One turn sends every row of this set to another row. A few are shown first. Where does it send the rows asked after them?
q_485: [  6   3  -1 -11  -1 -12 -24  -2  -6 -14   7  -2  -9 -15   6  -9 -14  10
  -9   4   4 -19  20 -14  18 -13 -11 -17  -2 -29  -1 -12 -18 -27   7  -6
  10   3   3  -6 -32 -10  10   7  -5   3  32  15  -8   7 -13   2   3  -9
  -4  -6 -11  -4 -12 -22  -6   4 -19  -2 -16  16   7  11 -12   7  12  19
 -13]
q_451: [  7  14   8  -3 -29  13 -21  -1 -22  10   5  10  -3 -10  -3  -5  12  -1
  -6  18  12   3  20  10   2 -12  -5 -14   3 -23   2 -17  -4 -25   8  -1
  -7 -28  -2   6  -7   6  32  -5 -16  -6  19  17  -2  -6 -13  11  -2   0
   3  -8 -10   1 -14 -19   5   0 -32 -12  -8  14  11  -2 -15   5   6  22
 -23]
q_886: [ -8   1   8  -9 -13   2 -20  -2 -15   1   5 -17   0  -6  -8  -5   9 -36
   3   7   0  21  20  -5  12  -9 -21   0   2 -20   1 -37  11 -17  13   1
  -1  -5  -3 -12 -19  -2  14   9  -7   5   1   2  -2  -3 -13   6   2  -8
  -2   5   0  -6 -24 -20  12 -11 -15  -6  -4  15   8  -1 -11   7  10  18
  -5]
q_491: [ -3  -7 -10   8 -25  -9 -14  -1 -16 -12   8   5   3 -15  -7 -14  -3   4
  -2  -5 -10  -5   2   3   8  -3  -7  21   2 -21   5  -1   3 -10  18   9
 -14 -10 -14  21  -1  -1  10   5   1 -17   2  -2  11   3 -28   9  -4 -13
  -3 -11   9  -7 -21 -11  12  -9 -38  -7 -18  24   0   0   1  11   3   5
 -25]
q_594: [  8  -2   7 -22  -7   9  -7 -10 -12   3  13  -3   1 -15 -17  -5  -4  18
  -5   6  -5 -18  18   1  20 -13 -13  -4  -8 -22   4  -4   8 -21   2  -2
  -2  -5  -6  -9  -8   1  14   1  -8  -8   8   2   4   1 -27   0   7 -10
  -3   7  -7 -11 -11 -15   6  -7 -41   3 -17  17  10  -3 -10   2  27   8
 -42]
q_746: [  1 -10  -2  -3   5  -9 -38   2 -21  -5  30   4   5  -3 -10  -2 -17   7
  -3  11  -8 -11  12  -4  19 -15 -11  -3  -6 -22   8   6 -13 -20   4  11
  -7   8   3   5 -22  -1  19  18 -16   3  21  -9  -9   7  -9  12  -8 -15
   1  -2 -15  -1  -5 -15  20   1  -5  15  -2  10  -4  10 -24   1  -4  21
  -8]
q_154: [  5  12 -14   9  -3   0 -34  -6 -14  -6   0 -12  11   3 -13   5   5  -5
   9  -1  -3 -14  12  -5  15 -27  -9 -11   6  -8  -7   4  -4 -10 -13   0
 -18  -7  -5   3 -19   1  17  -5 -18  -1   5  12  16   5 -13   1  -5 -11
   2  -5 -13  -3 -11 -19  23  -6 -21  -2 -16   8  -3  -1  -3   6  20  15
   1]
q_112: [-11   8  -6  -4 -11  -4 -14  -2 -33  -9   0 -13  -3  -6  -3  -7  -1 -19
  -3   2 -14   1  18   7  15 -11  -1  -1  -2 -25   4 -11  25 -20  15   5
  -7 -24  -8   7   6   3  14  17 -21   2   1  13  18 -12 -24  -3  -2  -5
   5   1   2  -8  -5 -29  22 -14 -28   3 -18   6   4   7 -20  16  19  14
 -13]
q_102: [ -5   1  10 -35 -11   2   1  13 -18 -14  11  -2   0 -20 -11  -9  11 -10
  -2   8  -4   9  13   0  13 -12 -10  -9  -5  -9   0  -6   7 -21   9   1
 -10  -8   0  10 -12  -5  13  13  -5 -33  17   5  -1   9 -31   3   7 -10
   0 -14 -13 -20 -12 -17   9   4 -15  -2 -23  12   4  -3 -24   2   8  14
   5]
q_858: [ -9   8  -2   1 -12  11   0   9 -26 -11   7 -19  -9  -3   5 -10  -9 -18
  -5  -4  -8   4  26 -14  15 -13 -16 -16   1  -8   5   0   9 -26  18   1
  -5 -20   1   3  -9  -6  13   6 -13   5   3  -1  -2 -10 -10  12  10 -19
  10  -4 -19  -6  -7   0  16 -11 -26  -5 -13   7  -7   5 -25   6  19   1
 -12]
q_690: [ -1  -2 -11  17   7  -3 -12  14 -13   3  10   3  15 -13 -16   3 -11   3
 -11   5 -14   1  -2 -10  19  -8 -18   6 -10 -26   4  14  -6  -5  13   6
  -3   9  -3  15 -11   4   5  10   0   0  12 -14  -5   9 -16   6  19 -31
 -11 -19  -3  -9  -8  -6  10  -5 -19 -11 -22  15  10  -2  -3   2  11   9
  -5]
q_204: [ -4  -1   3  13  -4   0 -21   1  -3   0   5   5  11 -23 -17  -6   2   2
  -7  19  -5  15  -1   9   9   1 -12  22 -17 -20   0  -5  -6   0  -1   4
   4  -2 -24  21   1   0  21  10 -13 -15   2   1   4   3  -8  10   0 -19
 -10 -11  -5 -14  -7 -10   4  -6 -29   1 -22  -3  17   1 -16   8  11  20
  -8]
q_972: [ -1   2 -16  -2  -1   5  -9  -6 -16  -9  17  -4  -3 -17  -5  -4  -5   0
  11  12  -5 -12   0 -11  14 -19  -9  -7 -15 -21   4  -4   8 -12  16  15
 -15   3   4  15  -4 -14  15  18 -13  -1   6   2  19 -13 -20   9  -7 -20
  14  -6  -2 -20 -16 -26  -5 -15 -20   5 -11   4   7  15 -12  -8  -9   5
 -15]
q_634: [ 17  -7   7  11  -3  -7 -22   9  -9  -3   5   2  18 -10 -14 -12   4  -5
   0  28  11  -2  18  -9   3 -13 -18   3  -6 -29  -2 -14   5 -22  14   0
   0  -4  -1   5 -21  -5   1  -3   4   0  17 -13  -8   6  -2  21   9  -7
  12 -11 -25 -18 -11  -6   2  19 -16  -3 -12  10  -4  -3 -24   1   6  16
  -3]
q_77: [ -6  15   0  19 -15  -5 -16  17  -8  -4   7   8  14 -17   9 -11  -5  -1
  -3  13   1  10   8   4  16   4 -13  -7  -6 -28  -5  -2 -15 -16   8  12
   0 -20   2  12 -10  11   7   2 -18 -12   2  -1   8   5 -18   2  18 -34
  12  -9 -19  -7   4  -4  -3  -8 -27  -3 -16  10  -9  -4 -12  -1  21   9
  -8]
q_571: [-12   5  -3  13   6  -2 -26   0  -7   2  14  -2   1  -6  -7  -5  -9  15
  10  11  -8   3  19  10  25   2 -16  -6 -10 -28 -14  -9  -2 -25  12  11
  -4  -9  13  -4  -5  -1  18  -8 -11  -5   5 -13  -5  -3 -13   3   7  -9
   0   7 -15   7 -23 -18   6   6 -11 -14 -20   6   3   6 -24  30   7  15
 -23]
q_339: [  5   3 -24  14 -10   6 -10   3 -12 -21  11   6   1 -43 -12  -7   8  -9
 -13   7  -1   5  16   0  18  -8  -3  -8  -7 -22   4  20   2 -17   3   2
  -2 -16  -2  24 -13  -3  11   3 -12  13  11   3  -3  -4 -23   4  -5  -6
  16  -4  -4 -10  -3 -12   0  -8  -2  -8 -15  15   1   0 -20   3  11  19
 -11]
q_484: [ -3   0  -1  -6  12  -4 -32 -11 -22 -19   7   0  -8 -29 -14   0  -2   2
 -13  13  -4   4  22  11   6  -4  -6 -13 -15 -31 -17 -14  -6 -11  -1  -7
  -8  -1 -19  11 -13   8  14  10  -1 -11  31   5 -17  -3  -5  -1  -6  -8
   5 -13  -7 -15 -13 -20  12   6 -35  -4 -26  13   8   1 -26   4   3  22
 -11]
q_520: [ 10  -3 -16  -3   5 -20 -35  12 -14   5   7  -9   1 -12 -24   0   9   2
   1  15   8  -7  26   9  17  -6  -5  20  -6 -38   0   0  -3 -12   4  -3
   3 -10 -12  10 -13  -3  -2   2  -4  -8  14  10   3   4 -17  18   6  -5
   3  -1   4 -17 -14 -35  17   6 -19  -8   0  18   9  -8 -13  19   4  22
 -14]
q_57: [ -3   4   8  -5   0 -14 -16 -17 -14  -9  14   6  -6 -13  -8   2 -10  -7
 -12 -13   9   3  12 -10  -8   7  -5   4 -14 -37  16  -6   7   2  20   1
   6 -15 -14  12 -17  -8   8  -5 -19   2  20  -3   5   2 -19   2   4  -6
  -1  -8 -10  -7 -15 -24   5   8 -19  -2 -13  17   0   4 -22  -7   3  15
 -24]
q_777: [ -8   9   8   4   3 -11 -41   1 -18   0  19  -9  -8   3  -6  -5   2 -21
  -1  17  -6  -6   0  -3  10   0  -9   4   0 -19  13   4   4  -8   7  14
   6   2  -4   0 -21  -7   5  11  -4  -1  26 -10  14   4 -18  25   5 -22
  13  -5   7  -3 -19 -10   9   1 -22 -14 -17   8  17   6 -13  11   7  22
  -4]
q_893: [ -3  -7 -15  -3 -20  -2 -23   4 -23   9  -1  13  -2  -7  -5  11 -11 -10
  -7  12  -7 -13  11 -15  19 -13  -5  -7   3 -18  11  -8   2 -24  18  11
  -6 -17  13  -8  -9   2  16   3 -14  -5  22  12 -10   3 -26   2   9  -4
   2  -1 -10  -9 -20 -24  13   1 -15  -6  -7  23 -19 -19 -13   1   1   1
 -19]
q_804: [ -2   7  -8   1  -7   1 -39   0 -18  -6   5  -8  -3  -4   7 -15 -10  -4
  -9  11  -1  21   4  -7  23  -2 -15  -7   4 -30  17 -18  11 -23  10   1
   5  -3   1  -7  -7   7   9 -10 -21 -13  19   5   3  24 -11   0   0  -5
  -5 -13 -19  -1  -9 -15  14 -14 -17 -16 -17   4  -8  -5 -11  -6   7  19
  -2]
q_478: [ -5  -5  -9   3 -23 -11 -20   2 -20   0  16   0  -4 -19 -20   8  12 -10
  -8   8  -7   8  17  14   8 -11 -10  -1 -13 -12  -8  -4   7  -2  10  12
 -19  -5   6   5   5  11  -7  16 -16   3  -5 -13   1   0 -12  16 -14 -10
  14  -3 -11   9 -11  -7   7  -4 -15   2 -21  15   3 -13 -19   3   3  14
  -7]
q_999: [ -4   3   2 -10 -12   4  -6  -5 -14   3   8  -9   2 -16  -9  -8  -3  -6
  -5   9   1 -13  23  -6  25 -25   6  -3  -6 -30   6   0   8 -29  11 -17
   4  -5  10   8 -10 -13  10  -2 -18  18   7  21   9  -4  -7  -3  20 -15
   6  -3  -2  -6 -22 -20  21   8 -17 -10 -13   2  -2   2 -19  12  25   5
  -6]
q_667: [ -2  -3  10  -4   6  -8   0   0 -11  -8   1   2  13 -31  -8  -6  -2   0
  -1   0   2 -15  22   2  16   2 -11  10  -5 -17  -4  -4   5 -18  13   8
   7   0  -9  14 -13  13  12  -7  -9   1  22   2 -14  -5   4   1   6 -20
   2  -9 -14 -15 -13 -24  12  -2 -25   6 -23  -9  -1 -14 -16  31  19  20
  -7]
q_998: [ -4 -22  -7   0 -14 -17 -22  -1 -28   1  29  10  -4 -21  -9  -6   1 -17
  -7   7   6   1   9  -3  24   0 -26   8   6 -26   9 -16   6 -15   5   1
   2 -10  -8   9   1  -3  13  18   2   6  19  -1  -9   1  -6  -4   8 -11
  16 -15 -11 -16  -1 -17   4 -17 -27  -8 -13  11   9  -1   0   9  11  -3
  -1]
q_152: [ 11   4  -7  -6  -6   5 -25  16 -15  -8  10   0  -4 -21  12   0   9  -8
 -11 -13  -2   9  12   5  11  -3 -11  -5 -21 -25 -16 -10 -10  -5  12   4
  -8 -12   0   6  -2   4   5   2 -12  -5  16   5   0 -12  -1  -9  -4 -10
  -4  -4 -18  -2   1  -1  22 -18 -22 -12 -18  11   4   3 -22  20  14   0
   9]
q_984: [ 13   3  -5  14  -9  -3 -20  11  -1   3   9  -7 -14 -17 -10 -23  -7   1
  -9  22 -12  -4  15   5  16  -8  -6  -4  -6 -27   5   2  -9 -27   8   7
  -3  -4   4   8 -13  19  13   2 -12   6  10   2  14 -16   1   5   1 -16
   0  -5  10 -10 -27  -9   6  -8 -38  13  -9   5  13 -11 -23  -3  13   8
   0]
q_656: [ -8  -1  11 -21 -10 -18 -48  -6 -12  -5  11   1   0 -10 -12  -4  -8  14
  -2   6  -1 -10  20   2  12  -5  -8  -1 -11 -19  -3 -47   3 -21   6   5
  -4  -1   6  -6 -13   0  13   1 -11  -5  24   8   2  10  -3   6 -12 -14
  -1 -14   2  -7 -10 -20  10  -1 -17   2 -14  13   6   4 -18   9   3  16
 -11]

q_690 -> q_112
q_491 -> q_999
q_478 -> q_893
Now find these:
q_57 -> q_984
q_152 -> q_804

One turn sends every row of this set to another row. A few are shown first. Where does it send the rows asked after them?
q_317: [ -9 -14 -18  -7  -6 -16  -4   6  -3   5  -1   9  -6]
q_848: [ 17 -11   1  -6  -3 -18  -4  -6 -18   5   8 -12   9]
q_781: [-18 -13  -3  -7  -6 -13   6   7 -14   5   2   3 -13]
q_701: [  7  10 -14  10 -13  -8 -11   7 -22   9  -5  -3  -6]
q_196: [-18 -10   0  -6 -11  -9   1   0 -12   0  -9   8 -11]
q_790: [ 21   3  -5   0 -11  -1  20  -7  -4   2   8   2   7]
q_669: [ 15  -7   1  -3  -3 -18  -2 -15 -14  -1  15 -11   8]
q_123: [ 17  -1   0  -1 -12  -5  21 -10  -8   3  16  -4   3]
q_365: [  7  13 -18   9 -13  -4  -8   6 -21   3  -4   0  -4]
q_843: [ 20  -1   1  -2 -17  -4  14 -16  -6  -2   5  -1   9]
q_422: [-19  -6   5  -1  -3 -12   5   2 -14   7  -4   4 -13]
q_550: [ 15   4   4   0  -5  -6  13 -16 -13  -7  15  -4   6]
q_348: [ 19  -7  -1  -7 -21 -12   9 -11  -6   8   4  -7  14]
q_655: [ -9  -8 -16   5  -9 -13   5  -1   7  11  -3  13 -12]
q_878: [ 19  -1   5   2   2  -7   6 -12 -18  -8   9  -2   1]
q_48: [ -9  -4   1  13  -3  -9   8  -4  -2  11  -6  11 -18]
q_449: [  6  11 -15   8 -16  -6  -6  11 -22  12  -6  -4  -2]
q_638: [  2 -12 -13  10  -6  -9   4   2   4  16  -8  13 -12]
q_721: [ 16  -5   2  -1  -3 -10   8 -14 -15  -6  19  -6   1]
q_56: [ -8 -12  -7   6 -13 -10   2  -4   1  11 -13  14 -13]
q_788: [ 17 -10   6  -6 -14 -15  -1 -14 -13   3   5 -10  11]
q_6: [ -4 -12 -10   9  -7 -11   8  -2   2  11   0  13 -19]
q_253: [  6  10 -15   8 -14   0  -3   6 -25   7  -3  -7   5]
q_646: [-19 -10 -12  -7 -10 -18   1   4  -4   6   1   7  -7]
q_335: [-12 -15 -17  -5 -10 -15   4   5  -1   6   3   8 -13]
q_87: [ 19 -10  -3  -2 -16 -12  16  -6  -6  14  12  -9   8]
q_362: [ 18 -14  -1  -3  -7 -19   1  -9 -13   6  15 -11   5]
q_279: [ 18  -9  -3  -1 -13 -18   5  -9  -4  15  10 -11  13]
q_771: [-13 -13 -11  -5 -13 -14  -4  -1  -2   3  -9  11  -8]
q_329: [  7   9 -21   8 -14  -2  -5   5 -22   4  -2  -4   5]
q_448: [ 20  -3   6  -1 -10  -9   4 -19 -14  -6   5  -4   6]
q_751: [  9   8 -14  13 -14  -1  -5   4 -24  12  -6  -6   2]
q_583: [-17  -6  -1  -8  -2  -9   4   8 -17   0  -2   5  -9]
q_747: [ 17   1   0   2 -14  -7  20 -11  -4  10  11  -5  11]
q_624: [-12  -8   4   4 -12  -5   7  -4  -8   7 -13  10 -15]
q_938: [  5  14 -17   6 -17  -3  -4   9 -21   6  -5   0  -3]
q_509: [ -6  -5   5   8  -2  -2  13   3 -11  11  -9  10 -15]
q_202: [ 11   7 -19  14 -12  -3  -8   2 -21   7  -3  -3   2]
q_642: [-11 -10   4   7  -3  -8  11   1 -11  10  -3   7 -21]
q_479: [ 20  -8  -7  -6 -15 -14  10   0  -5  15   7  -7  15]

q_878 -> q_638
q_938 -> q_329
q_56 -> q_788
Now find these:
q_87 -> q_781
q_655 -> q_669

One turn sends every row of this set to another row. A few are shown first. Where does it send the rows asked after them?
q_28: [  5   4 -17  -8 -10  -1  -8  19 -11   7  17  -9]
q_728: [ -7  18 -17  -9   2  -6 -15  14  -5   8   0   4]
q_129: [ 14  10  10 -15  -3  -2  11   9   5  -5   3  16]
q_879: [  3  11 -12 -12 -20 -13  -9  20  -8   8  13   0]
q_888: [-10   9  -9   2   1  -8  13  18 -13  -8  17  15]
q_241: [  9   4  -7  -8  -3  -3   6  -7  15 -14  20   5]
q_866: [ -3  15  -5  -8 -23 -19   9   2   5  -1   3  17]
q_607: [  1   6  -5  -7  -6 -11  -1  -2  15 -13  26  17]
q_733: [ -3  16 -15  -7  14   1  -4  -6  10  -5   8   5]
q_306: [ -1  -1  -9  -8 -10   9  12  -3 -12  -4  -1  -5]
q_91: [-12   5   1  -4  -9 -11   9  12  -2  -2   5  24]
q_295: [ 10   8 -15  -5   0   4  17   5   3  -1  -1 -12]
q_406: [  7   6 -12 -12 -18  -7 -10  22  -9   5  17  -3]
q_368: [  7   2 -10  -2 -13 -11  -2  15  -2  -6  33   5]
q_42: [ -2  13 -15 -19  -1   2 -12   5  -5   5  -2  -3]
q_595: [  9   9  -7 -17 -15  -4  14  -1  10  -1  -5   4]
q_84: [ -4  18 -19 -14   0  -3 -13  13  -8   9   1  -1]
q_494: [  4  19 -10   6 -11  -6   3   1 -22   2  17  15]
q_27: [ 11  17  -2  -9 -13  -9   9  10 -11  -6  12  25]
q_963: [ 11   1  -7  -6 -17 -10   2   9   7  -8  30   2]
q_585: [ 14   2  -6 -11 -23 -11   2   8   4  -4  26   2]
q_904: [ 7  4  8 -2  5  3  4  0  2  5 -3 -1]
q_908: [  3   9  -4  11   1   0   1  -4 -15   8   6  -3]
q_764: [ -2   6 -14   0   1   5  14   8 -18  -7  14  -1]
q_467: [  3   7  -8  -8  -1  -3   3  -8  19 -12  21   9]
q_380: [  0  14 -16  12   5  -6  11  14  -6   1  10  -5]
q_988: [ -7  16 -16 -13   7  -1  -6  -4   8  -4   4   7]
q_270: [ -6  18 -10  10 -11 -22   7  12  -3   2  13  11]
q_929: [ -7  11  -8 -20   0  -2  -7  -7  13  -5   3  11]
q_315: [ -7  -2   2 -13 -17  -3   8   0  -1  -1  -5  10]

q_270 -> q_866
q_929 -> q_42
q_494 -> q_27
Now find these:
q_879 -> q_585
q_315 -> q_306
q_406 -> q_963

